Families of rows that turns and mirrors carry onto each other, the same ones carrying the whole set onto itself: the rest of each named row's family, in list order:
4 families of 8 rows:
zivod: [-13  14   8   4  -9   6   3 -44  -2  23  22  -7 -38  19 -20  12  20  -9
 -16 -42]
veko: [-16  22 -26 -17  18 -17 -22  -9  11   6 -22 -13 -34  42  26   7   2  16
 -29 -42]
rov: [ -9  30  -9  -7  14 -10 -27 -55  24   6 -21 -23 -34  18   1  60  16 -14
  14   3]
Mida: [ -1  21 -36 -56  22 -24 -28   0  18 -18 -18 -19  22  17  20  40  14  -1
   4   0]
Mibo: [ -1  36 -12 -14  17   0 -31 -45  29  21 -18 -21 -37   9  -3  58  15  -3
  10   5]
Daz: [-22  -5  -9  -9  20  11 -22 -16  27 -17   8  -2  -7  24 -11  32  38  22
 -36  17]
noduv: [  1  50 -23 -41   8 -27  -7 -20 -12  10  -1  -9 -11   2  15  23  -2 -27
  10 -57]
nikez: [-11  24 -30 -52  22 -21 -36   3  13 -16 -12 -12  20   9  30  48  10  -2
  -1   5]
gobov: [  5  42 -13 -46   4 -23  -7 -26  -8  13   2 -16 -13   2  10  19  -6 -38
  16 -52]
luk: [  0  20   7 -39   1   1  -5 -33   5  -9  23 -13  19 -20 -28  53  31 -33
   9  -4]
luti: [-19 -17   1 -12  14  14 -22 -22  32 -11   9 -10 -10  25 -16  31  36  15
 -28  20]
bonap: [  6  47 -26 -41   0 -15  -7 -28  -7  11   1 -14 -12   8   8  25  -5 -33
  10 -57]
vazez: [-13   8   8  -1   1  14  11 -36  -1  16  27   0 -41  11 -21  11  16  -7
 -16 -41]
fem: [ -9  -5  -7 -39  14  -9   4   7  -6 -14  24   3  17  15  -2  -1  18   4
 -36 -46]
foli: [-22 -16   7 -14  23   4 -23 -16  28 -13   8  -9  -9  16 -12  29  39  20
 -27  19]
vuk: [ -6  10  10   0   1   6   5 -46   8  14  23  -7 -37  18 -30   6  22 -10
 -15 -42]
sav: [ -3  17 -28 -56  31 -20 -33   3  20 -24 -12 -15  21   6  21  42  12  -5
  -2   5]
Vupam: [ -1  28 -27 -55  23 -27 -39  -9  20 -17 -16 -21  24  15  20  43  18  -6
  -2   2]
siku: [-17   4  -9 -44  17  -5   2   0 -10 -21  21   1  29   9   5  -5  20  -4
 -26 -39]
bet: [ -7  37 -11 -14  10  -3 -33 -53  24  13 -16 -22 -36  10   0  52  16 -16
  20   6]
fug: [-16  19 -19  -8  23 -15 -26 -12  25   6 -17  -4 -28  43  25  18   5  19
 -27 -47]
Lepo: [  0  15  -2 -42  -2   2  -2 -33  -7  -7  26 -15  10 -17 -26  37  26 -31
  11  11]
reb: [-14  12  16   5   0  10   1 -44   3  16  29   0 -41   7 -18  12  16 -15
 -17 -37]
kofu: [-15  15 -26 -13  20 -14 -27 -14  15   6 -11  -8 -37  44  26   4   1  21
 -25 -36]
ludo: [ -1  30  -9 -10   5  -7 -30 -46  28  18 -12 -21 -46  18  -6  61  13  -9
  11   0]
boba: [-15  19 -24  -7  22 -23 -31 -19  22   3 -16  -8 -32  42  27  12   0  20
 -28 -36]
zeve: [ -1  13   7 -38   5   6  -4 -33   8  -7  35  -9  15 -16 -25  45  28 -28
   9   7]
sefu: [ -5   3 -12 -47   8  -9  -3  11  -5  -7  29   0  16   9  -1  -4  18   1
 -32 -42]
keseg: [  4  42 -16 -46   8 -32  -8 -30  -6  14  -1  -7 -19   3   5  23 -11 -30
  15 -53]
banit: [  2  17   3 -47   0  10   2 -26  -1  -3  26 -11  11 -15 -28  41  33 -33
  10  -3]
resoz: [-15   0  -9 -42   5 -13   3   2 -10 -23  30   1  20  15   4  -5  16 -10
 -26 -40]
zusub: [-19  -9  -3  -8  15  16 -20 -14  24 -14  13 -13  -2  22  -4  28  39  17
 -31  20]

Same family as veko: Daz, gobov, vazez, Vupam, siku, ludo, zeve
Same family as Lepo: rov, nikez, bonap, foli, vuk, fug, sefu
Same family as zivod: noduv, luti, fem, sav, bet, boba, banit

Families of rows that turns and mirrors carry onto each other, the same ones carrying the whole set onto itself: the rest of each named row's family, in list order:
4 families of 8 rows:
gom: [ -8 -23  23 -15  41   7 -26  -1  17  14  -1  -1   7   2  -9  23  44   6
 -25 -13]
dituk: [  8  17   1  23 -21 -20 -19  -7  14 -13  31 -19 -29  10   6  -6  -7  17
 -38 -17]
Zala: [ -1  35 -15   5  33 -12  13   1  -4  24   9  35   1  -1 -13 -23  16 -11
 -23 -45]
vis: [-17  29  -6   4  19  -7 -20  -3 -10 -31  -8  28 -26  -6   2  11 -19  38
  -5  -4]
biz: [ -9   2  23  21  33  -2  -2  17 -31  19 -30 -13  -1  23 -28   1   6   9
  -4   1]
tase: [ -6 -21  27 -23  27   7 -33  17  16   4   6   4  -4  -3 -16  23  44   7
 -15  -5]
peg: [-40 -19 -11  31  23 -31   9  -1 -16  -4  10  -2  21  18   2  10   6   6
 -15 -43]
Gabi: [-11 -25 -10   3 -10 -34 -46  13   9   0  10  12   4 -18  -3 -35  -5 -16
 -16   3]
Rura: [-35 -26 -27  35   5 -37   2 -16 -20   4  11  -5  15  11  -5  22  -4   7
 -13 -18]
kob: [-14 -37  -5   0  -8 -31 -23   1   9  23   3  20  10 -22   6 -17  -3 -28
 -11  -8]
kibaz: [-22 -14  25 -14  29  -4 -39   3  21   0  12   8   4  -2   1  -1  55  15
 -22  -6]
nuv: [-17   4  19  13  42  -1 -13   2 -22  11 -29 -26  -8  14 -29  -1  -1  21
 -22  12]
raz: [-23  31   0 -15   4   5  -3 -22 -14  -9 -11  15 -22 -10   2   3 -29  36
  -6   5]
vina: [ 11  11   8  19 -29 -10  -9 -18  20  14  22  -2 -29   3  -4  -4 -13  12
 -38 -27]
lifol: [ 24  17  14  29  -9 -19 -15 -10   8   2  24 -17 -34   2   5   3 -22  10
 -24 -23]
sima: [  0  33 -23   7  25   5   7  -6   9  25  24  22  14 -14 -28 -16  26  -4
 -18 -30]
Sori: [-38 -16 -10  27  11 -25  23  -2 -19  17  15  -5  36   6  -5   4  16   5
  -7 -22]
gedud: [ -3 -36  -7   5  -6 -38 -38   9   8   5   5   6  -9 -33   2 -15 -19  -5
  -9  -4]
Relub: [ 10  36 -30  21  28 -16  16 -11   5  24  13  19 -11  -2 -32   3  10   1
 -17 -34]
nunok: [-10   1   8  15  38 -13 -10  31 -26   0 -32 -20 -14  24 -23  -6  -9  11
 -17  -6]
lufak: [-24  25  -5 -45  16  11   5   9  -8  -5  20 -20   1   6  17 -14  24 -18
  -6 -11]
Repom: [-14 -47   3   0 -19 -27 -28  14  13   8   7  16   7 -12  -8  -8 -11 -14
 -14  -7]
rugem: [-12  26 -17 -46  18   6   9  10  -5 -10  25  -8  -4 -11   5  18  15 -18
   2  -6]
ganol: [-15  19 -15 -48  27   9  17   1 -10  -7  12 -17   7   2   1   8   0  -7
   7 -11]
pom: [-12  25   8   5  17  -8   2  -8 -24 -18  -7  21 -20  -9  17  24 -23  36
   4   3]
rodis: [-18  28   4 -14   9   0 -17 -17  -1 -17   7  18 -12 -17   8  11 -23  39
   3  19]
fisu: [ 14  23  13  10 -25 -15 -11 -17  29  16  32 -15 -30   1  -3  -4   1   4
 -25 -16]
Pebem: [-43 -20 -18  33  28 -39   0 -16 -20   9  12  -6  27   1 -12  12   5  -4
 -18 -12]
seriz: [ 10  33 -28  18  27 -19  10  -8   1  24  24  17  -2 -10 -26  -3  18 -17
 -24 -31]
giriz: [ -8 -25   9  -8  24   6 -53  -2  22   4  11 -10 -12 -15  -4  15  45  11
 -21  -9]
ber: [-11   9 -27 -43  13  22  -1   7  -4  -5  22 -19   0 -19  11  -6  20  -6
 -10   1]
kinav: [ -2  -5  14  15  31  -5 -25  13 -16  17 -23 -21  -7  16 -30   6  -7  19
 -23  21]

Same family as Rura: gom, kob, Relub, ganol, rodis, fisu, kinav
Same family as Sori: biz, lifol, sima, gedud, pom, giriz, ber
Same family as Pebem: tase, nuv, raz, vina, Repom, rugem, seriz
Same family as Gabi: dituk, Zala, vis, peg, kibaz, nunok, lufak

